Where one turn sends some rows of the set: a few examples, then the rows asked
q655:  -95    7  -57  108  189   21   -1   53  249   59   52   31 -186  218  -32  269  113   70  117 -130 -338  113   45   92  274  -49  -80   88  -52
q240:    2 -108 -119 -364  -39  199   64  115   56   45  -49  -19  -74 -139   60  170  -13  -19 -150   -9  165 -118  161  -66   65  186 -210 -125  -40
q777:  101    2  -44 -143 -134   96  128   64  128  -46   80    1  172  -30   13  -15  146  194  -58  136   13 -289    9 -272   63  242   33  -61  -91
q969:  117  -92   81  160  247  -96   40  -16  171   69   31  113 -325   24  256   43  -69  -92   77  -30 -206  116  -59  329  151  -15   65   21   68
q640:  190   73  -90  286   -4 -268  101  157   40 -129    4  -26   -5  -50  130 -310  227  -62  -43  151    6   -9   87    3   76  -39  -16  209  -34
q205:  -72  -54   -7   71   58  105  -64   84   94  116  -47  226  -36  144   43  159  122   -7  185 -213 -342   -3  -89  217  201 -135   84   67  -65
q832:    5  -98 -100 -249   -9  223   69   -3   77   53  -54   -2 -203 -142   74  210  -72  -78 -171  -52  263  -85  131   32   73  163 -182  -86  -16
q75:  -57    1   74  -61  295    9  -16   14  151   17   87  178 -137  106   47  221   17  127   28 -131 -464  -77  -40  167   96  -31   66  137  -98
q392:   87  -34 -141 -216   59   46 -155    6   40    8 -157  127  130  -93   29  118   57    0 -104  180  219 -254  203   73  223  111 -223  -15   12
q763:  283  -28  -69 -159  -62  156  -16  -34  158  -38   71  216  -10 -183  -15  143  -17 -107  -61   84  118 -252  105 -150  116  255 -107  -45   14
q13:  141  114   67   60 -104 -124   60  274   30  -54  110  -25  134   56  199 -201  156   61  -68   94  -44    5 -198 -131   20  258   22    7 -152
q216:  -41  -81    9   46   42  140 -130  107  119   80 -101  285  -67   95  -10  152   90   22  154 -223 -355  -30  -59  226  170  -77   46   -2  -94
q997:  -66   47  -79   74  182 -237   73  146   86 -161  -70 -105 -261  -17   81  -67  -23  -92 -337 -189  112    2  186  131   63 -122  -75  171   62
q471:  129   78 -140  115  -71 -156  121  198   17  -51   -9  -98  126  -18  158 -212  206  145   29  313 -119  -35   49  -84   62   10 -104  134 -191
q559:  114   28   30   85   49  -85  129  151   56 -149   73  129 -299 -138  128 -126  -73 -164 -246 -275   43  -59   60  115 -135  -53   69  186   14
q861:  -25   14   23  -55  -24 -142  250  192   74  -28   48 -214   94   35  127 -188  243  286 -146  103  -36 -153  -35 -130   45   39   71  -20  -88
q713:   20  -50 -161 -193 -104  100   86  200   13   -2  -42 -100  139  -54   67  -11  119  179  -20  239  -38  -86  156 -161    4  183 -191   -1 -230
q62:  133   91   25   96  -52 -182  201  250  -26  -94  123  -31  -85  -65  207 -292   99  -79 -165 -123  -19   21 -147  -64  -69  137   94   75  -44
q247:   57 -140 -100 -148   98   76 -140  -67   38  -10 -216  113   20 -143   27  140  -19 -101 -166  136  244 -225  192  147  221   47 -158  -19   20
q616:   95   62  -75  -79  -45    9 -107  195    9  -24  -20   71  293   56   55  -47  118  144  -48  215   83 -152  -16 -100  156  316 -138  -37 -135
q910:  171   80  -92  263  -11 -214   -4   42  100  -86 -100  111 -143  -58   23 -144   64 -199 -135 -192  136  -58  137  150   87 -162   -3  232   90
q77:  307  -50  -85 -100   24  107  -20 -147  117    7    2  203 -101 -229  -48  158 -125 -139 -123   30  130 -214   88  -44  128  212 -123   -9   19
q866:   68  -76   -1   95  176 -152   74 -134  174  156 -123    5 -286   12  239   51    5  -48  105  -49 -214   70   19  339  146 -151   72   60   73
q648:  -72   80  -23    8   95 -284  215  166   26  -88  -19 -237  -74   11  193 -249  225  133 -242    1   59  -63   70   34   -3  -37   29  131  -13
q378:  -74   50   13  -74  275   50  -41   14  178  -13   48  196 -184   88    6  242  -28  190   -3 -155 -434 -122  -20  160  118    6   19   64  -88
q25:  -10  -86   15   81  222 -132  127  -63  184   91  -32  -34 -318   49  230   70  -71  -72    3 -134 -206   68  -98  240  238  -71  124  -63  139
q854: -115   29  -90   95  117   78  -66   22  301   15  -41   63 -212  193  -49  291  119   73  120 -121 -313   66   89   93  263  -38  -91   46  -69

q205 -> q655
q62 -> q640
q13 -> q471
Where do these go?
q247 -> q832
q616 -> q713
q559 -> q910
q392 -> q240
q25 -> q969
q378 -> q216

Where one turn sends some rows of the set: a few examples, then the rows asked
q652:  101   36  375  166   21  121  -44   87  121   66  121   93   47  -84 -144  115
q30: -159   87  -85   32   62    1   14 -173  -55 -232 -148   57   24  164  188  -32
q603:   -7  194  -16  121 -233 -122  -25  -70    2   31   57 -178   86 -201 -165 -204
q891:  115  234  -16 -136  -26  270   23 -137    7 -165  143  -12  -60   91  182  -65
q676:  -81   78   86  193  -76    0   12   26   25  350  -12  105   -5  -30 -153  141
q602:  -22  187  -90   40   -4 -111  116   57 -262   19  -15  138 -130  -31  142 -202
q681:   92  -99  -35   73   -7 -167  -23 -138  -45 -111 -197 -176  -65 -241  -95  -31
q979:   76    1    7  276   42  119   15   17  183  205  112  -64  -21  -14 -118  236
q459:   80  146  -76  153 -223  -47 -169 -257   94  -23  -35  -91   -5 -141 -154  -81
q274:   40   21  -45   32  118  150  124   48  -12  237   42 -275  176   57  -28  110
q635:  276  234   75  -25  -31   85  -71    9 -187 -203   43  158  -36 -109  180  -49
q764:  -66   12   31  -36  141   -8  115  130 -282   89   75  211  -20  -46  160  -87
q684:  141  137  259 -174 -131  177   -8   -9   13 -123   92   32  -30  205  110  -28
q758:   55  173   -2 -143  128  -81  -33   41    7 -160 -191  208  -15  114   64 -141
q219:   95 -144  169  198  -91  -76   56 -206   -7 -114   -2 -136    4 -163 -120 -181
q287: 128 189 161 -63   8 124 136 -21 276 -19  21  19 131 -51 -56 255
q565:  174  142  133  -23  209  222  119 -117  122 -100   99 -146  119  -76   43  155
q450:  178   -2  169   19  145  241 -165   13  -10  -38  166  180   24  -12   84  170
q332: -244   38 -220  107   -8   25   81  122   93  -52  -13  -32  162  148   27  -50
q818:   94  233  -22 -108   29  133 -124  104 -160  -19  125  268   28  -80  161   15
q922:    6  -64 -333   24  117   78  197   52   -6   91 -127   24   74    8   35  -46
q139:  296  123  198  113   -5  224 -150   89   55  -76  204  -47   45  -55    0  129
q108:  -45  -56   77  140   16 -104  138   48 -142  129 -156  297  -64  -89  -26  -62
q302:   40  -32  -17   -1 -226  -83  -52   95  -73 -110   83 -242  -59 -127  -83 -241
q544:   12  229    6    7  -27  145  -17  -57   46 -130  -12 -150  308  -15   84  245
q778: -131   24  -52   85  199    2  103  -52  -66  263    9  173  -48  -42   36  159
q119:   19  -52  152    9  125  -31   94   55   19  238 -135 -140  123  151  -89  148
q485:  213  171  223   22 -144  165 -155  -58  -24  -49    7  276  -38  -76   31   87
q631:  -73  159  154  -37  -48  121  118  -25  -67 -301  113  -87  149   75  206  -42
q193:    7  233  150  -11  -85  -36  -92  151 -187    7   12  263  -42  -31   25 -208
q194:   98 -131  181   74  -44  -59  -69  -90   32 -168   51 -289 -102 -120 -114  -95
q977:  130   89 -133   16 -180  -39 -144 -158  107 -192  -60  -87 -104 -233  -76  -11
q769:  -55  -17 -158  -70 -118  -22  242  165   12  134 -107  136   44   96    3  -63
q802:  -27 -172   -1  139   61  120   53   53   12  -56  -83 -154  283  108   22  161
q858:  -14  101  -91   39 -264  -55   25  -61   85   16   71 -264  -64 -221 -130  -21
q796:   86  -32   91  154 -180  -47  -48   20   26 -134  115 -145   76 -145 -162 -306
q406:  193  -55  -27  148 -157  -81  -84 -251  -79  -84 -167  -53   41 -190  -90 -103
q999:    8   76 -128  -72  211   52   -8   47  -71 -143  -27   36  -42  148  111 -281
q926: -61  30  95 105 126 183  13  89 116 204 273  66   9   0 -36 178
q327: -102  -54  -74  251  141 -111  192   24  -44  205  -35   27 -124    6  -37  -18

q30 -> q802
q758 -> q119
Where do these go?
q891 -> q922
q139 -> q602
q681 -> q194
q406 -> q219
q108 -> q652
q764 -> q926

Where one turn sends some rows of the set: a few examples, then the rows asked
q72:  120 -111  -30  -13  -23  163   88  231 -113   90  227 -100  346  116
q365:   25 -167 -110 -176  -79 -202  -94  101  -72  219  287   93  -21 -121
q933:  226 -103  213  211   73 -156   -8  -93 -112  103  302  180  202   90
q230:  245  -87  210  159   73 -200  -57 -177 -155  104  210  122  162  137
q172:   46 -170 -123 -183 -102 -166  -58   96  -49  235  287  127   -9 -151
q782:  -53 -133  264   20  -83  289   22  -67  -67  282  -59    7  127  -53
q838:   79 -162 -136 -220 -119 -158  -59   47  -48  256  251  124   -5 -155
q69:   52  129  101   22   33   86   20  -30  -91 -118  269  -17 -134 -200
q954:  238  -81  -84 -160  -77  162   77   18 -140  152   37 -129  320  144
q524:   97  129   84   -2    0  146   71  -62  -47  -83  272   34 -108 -245
q859:  -70 -121  271    8  -68  227  -33  -98 -118  262 -107  -45   94    3
q242:  132  155   65  -69   -3   86    7 -171 -107  -78  154  -35 -153 -185
q733:   39 -163 -119 -202  -85 -219 -108   62  -87  227  240   76  -36 -103
q116:  163  -74  -57 -121  -24   63  -11   60 -203   96   42 -213  274  220
q372: -106 -145  284   77  -56  287   21   20  -58  256   15   17  139  -56
q846:   73  143   89  -22   33   43  -26 -103 -123 -113  200  -60 -165 -154
q44:  344  -89  171  106    9  -83   55 -225  -71  175  204  221  224   33
q430:   73 -158 -135 -229 -108 -192  -90   27  -78  251  218   96  -25 -124
q231: -129 -128  292   53  -30  185  -72  -35 -139  225  -60  -75   81   35
q952:  284 -104  197  179   31  -80   59 -127  -57  148  296  239  233   25
q822:  323  -80  181   94   27 -152  -20 -263 -134  154  153  148  180  104
q38:  211 -104  -71  -96  -75  220  144  123  -80  146  151  -63  366   78
q7:   85  -99  -22  -26    6   66   -6  190 -182   50  159 -189  295  208
q572:  146  142   57  -60  -22  144   70 -144  -57  -53  195   24 -116 -238
q551: -150 -142  303  103  -25  222  -39   44 -107  222   13  -38  106   -3

q954 -> q7
q572 -> q846
q365 -> q838
Where do these go?
q231 -> q372
q44 -> q230

Where one turn sends some rows of the set: a few examples, then the rows asked
q725: -116  -17 -120 -214  198   69   -6   79 -250  -67   38   72  -88
q723:   51  131   87 -262    4  192   71  423  218 -273  -62 -156 -237
q830:   44  -76   28 -138   67 -182  -95  149  314 -253  -98 -136   86
q853:   71 -146   63 -134   48 -187  -48  202  276 -265  -47 -153   69
q448:   62  162  141 -318   23  177   28  404  253 -256  -79 -126 -176
q896: -231   49  -28 -442   78  -21  -15  285  -88  -23  200    2 -193
q871:  227  177 -296 -160  185   87   54  198  145 -270    7  -50  -31
q248: -200   58  -13 -294  151   96  179  253 -151  -59   95   19  -55
q975:   90 -137   16 -199  -18 -219  -98  185  249 -255  -42 -157   92
q484:  -71  -81  107 -281  186  129  -25   29 -179 -161   77   88 -191
q142:  -14 -104 -185 -255  141   62 -159   58  132 -295 -249 -261 -169
q756: -183  -45  -54 -241  -24 -166 -100  252  -69   30  166   42  -59
q178: -239 -138  -44 -154   33  -20 -122  147 -158  -14  -41   -1 -131
q330:  -32 -101 -193 -267  220   63 -159   72  176 -322 -195 -228 -232
q362:  185   69   85 -442  110 -115 -260  181  225 -266  109  -62 -193
q924:  234  230 -234 -211  178  128   20  196  165 -272  -34    3  -20
q673: -318  -42 -151 -415   97   14   19  271   98    9  119 -119 -136
q39:   67  185   87 -306  -25  177  123  381  172 -299  -53 -166 -176
q679:  226   43   60 -417   88  -95 -226  214  172 -297  165  -47 -243
q238:  173   57   66 -493   17  -95 -199  222  165 -316  141  -84 -222
q61:  239  200 -277 -201  163  111   43  136   68 -280  -41  -91  -37
q700:  -97   50 -244 -199  -27  -44 -169  216   -3   84  163   18 -168
q686: -144  -61   -3 -367  230    5  175  143  -15 -108  187   31   59
q207:  -86  -31   50  -13  -66   84  -61  180 -106   -6   -1   51 -153
q683:  -39  -21 -190 -256  199  103 -169   61  203 -320 -242 -177 -201

q725 -> q178
q723 -> q871
q39 -> q61
Where do these go?
q686 -> q484
q362 -> q448

